Each row has a name. After each piece below comes the name of the row it's from, unless a question asks for something else. Each question is about the rows just above it.

[119 138 132 145 149 146 125 150 150 107 159 129 130 168 124] : q_641
[166 210 204 141  62 111 148 111 151 187 115 189 139  89 106] : q_501
[166 123 204 141  62 111 148 111 151 187 115 189 139  89 106] : q_358
[105 112 104 156 122 129 157 139  92 102  91 116  90 126 141] : q_675
[115 151 111 210 166 106 111 187  62 140 148 204  89 189 141] : q_447
[117 107 101 136 141 123 149 128 112  96  83 101 126 139 127] : q_514
[109 146 102 111 162 133 131 145 149 106 157  91 132 150 127] : q_200
[106  89 139 189 115 187 151 111 148 111  62 141 204 210 166] is which row reordered?
q_501
What comes right after [136] in the named rows?
[141]
Which row holds [105 112 104 156 122 129 157 139  92 102  91 116  90 126 141]?
q_675

[161 134 121 166 150 144 122 126 189 143 111 149  95 140] : q_654
[123 102 159 143 104 107  59 180  95  91  42 120 106 142] : q_102
[187  99  99 135 126 120 151 129  92 143 122  87 173 108] : q_195
[127  95 164  85 118 143 192 112 134  83  79 102 165 144] : q_302
[ 79 186 178 181 165 118  99 101 182 143 136 128 123 144] : q_417
[189 166 140 126 122 143 134 143  95 161 121 111 150 149] : q_173
[111 173 131 133 119 123 165 128 140 145  51 165 184 137] : q_517
[111 173 131 133 119 123 165 128 140 145  51 165 184 137] is in which row?
q_517
Put [140  95 149 111 143 189 126 122 144 150 166 121 134 161] back in order: which row is it?
q_654
[166] with -1 step of 1 on every entry:
[165]
Which value is in both q_195 and q_302?
[143]
[ 99 101] with -1 step of 1 on every entry:
[ 98 100]
After [112 134], its row goes on with
[ 83  79 102 165 144]
[123 102 159 143 104 107  59 180  95  91  42 120 106 142] is in which row?
q_102

[128 125 130 137 120 128] -> q_694
[123 124 123 134 122 130] -> q_531
[126 124 129 140 121  58] -> q_588
[136 130 134 121 128 133] -> q_879
[132 127 134 132 122 133] -> q_851
[127 133 126 118 141 141] -> q_22
[120 127 118 127 132 130] -> q_569
[129 125 130 136 122 127] -> q_888
[129 125 130 136 122 128] -> q_172
[130 124 131 136 117 135] -> q_684
[122 127 137 136 129 113] -> q_790
[135 136 117 131 130 124] is which row reordered?
q_684
Which row holds these entries in another order? [135 117 136 131 124 130]
q_684
After [123 124], its row goes on with
[123 134 122 130]
Move every entry of [136] by +1 step of 1.
[137]
Which row holds these entries in another order? [141 141 118 126 133 127]
q_22
Which value is in both q_694 and q_531?
[130]

[111 158 155 148 130 104 116 114 148  87 176 164 135 106 127 168 112 125
  59 154 110 132 134 136 112 143 153 129 115 124 154  81 151  93 113 123
 115] = q_152
[154 159 163 132 118 140 143 127  95 166  87 142 168 131 123 126  50 109
 133  93 168 102 144 135 154  77 103 153 127 103  97 154 134 117 137 120
  90] = q_267
[111 157 131 126  77 168 133 120 154  94 163  87 154  97 127 132 127 134
 103  50 109 117 153 166 103 154 123 143 159 137 118 140 102 168  90 144
  95] = q_792
[117  93 163  82 125 147 205  98 137 138 132 111 142 122 159 156 117 120
 175 122 157 109 128 131  95 125 139 173 142 123 107 167 134 139 105 104
 135] = q_722
[154 159 163 132 118 140 143 127  95 166  87 142 168 131 123 126 181 109
 133  93 168 146 144 135 154  77 103 153 127 103  97 154 134 117 137 120
  90] = q_400
[111 158 155 148 130 104 116 114 148  87 176 164 135 106 127 168 112 125
  59 133 110 132 134 136 112 143 153 129 170 135 155  80 133  88 116 122
 110] = q_899
[77] with -1 step of 1 on every entry:
[76]
Which row holds these entries in another order? [ 90 120 137 117 134 154  97 103 127 153 103  77 154 135 144 102 168  93
 133 109  50 126 123 131 168 142  87 166  95 127 143 140 118 132 163 159
 154]
q_267
Where do [111 158 155 148 130 104 116 114 148  87 176 164 135 106 127 168 112 125
  59 133 110 132 134 136 112 143 153 129 170 135 155  80 133  88 116 122
 110] appear?
q_899
Which row holds [111 158 155 148 130 104 116 114 148  87 176 164 135 106 127 168 112 125
  59 154 110 132 134 136 112 143 153 129 115 124 154  81 151  93 113 123
 115]?
q_152
Go on from [127 132 127 134] to the end of its row.
[103  50 109 117 153 166 103 154 123 143 159 137 118 140 102 168  90 144
  95]
Where do [111 157 131 126  77 168 133 120 154  94 163  87 154  97 127 132 127 134
 103  50 109 117 153 166 103 154 123 143 159 137 118 140 102 168  90 144
  95] appear?
q_792

[186  95 137 164 124 175  83 126 100] -> q_258
[124  83  95 137 100 164 126 174 187] -> q_430
[ 95  83 175 164 137 126 100 124 187] -> q_987
which: [124  83  95 137 100 164 126 174 187]
q_430
The rest of the row after [124 175  83]:
[126 100]
[100 126  83 175 124 164 137  95 186] is which row reordered?
q_258
Where do [186  95 137 164 124 175  83 126 100] appear?
q_258
Which row holds these entries in another order? [126 174 187 124  83  95 137 100 164]
q_430
[126 100] with +1 step of 1 on every entry:
[127 101]
Put [100  95 175 164 124  83 187 137 126] back in order: which row is it?
q_987

[104 139 105 147 195 151 115  84  68 130 174 149 159 173 103  77 120 116
 131 183 178] = q_567
[122 131 107 172 190 135 107  72  81 154 168 144 171 158  83  90 126 113
 146 137  83] = q_250
[125  83 132 123 112 182 182 129 102  68  92 163 164 146 175 146  75  99
 124 116 151] = q_559
[122 116 133 151  92 107 138 105 150 195 150 114  84  69 133 173 147 160
 172 101  77] = q_922
[ 99  78 123 114 136 150  91 109 138 104 152 196 147 114  82  71 136 174
 148 162 172] = q_118
[192 172 123  97  66 105 169 156 149 177 131  72 108 123 120 155 114  89
 137 115 122] = q_860
[127  72 110 121 122 156 111  90 137 113 123 193 168 122  95  65 108 170
 156 150 179] = q_837
[127 102  68  94 164 162 145 176 142  75 101 124 116 152 123  84 134 121
 114 184 178] = q_498
What comes right after [82] in the named rows?
[71]
The rest of the row after [115  84  68 130 174]:
[149 159 173 103  77 120 116 131 183 178]

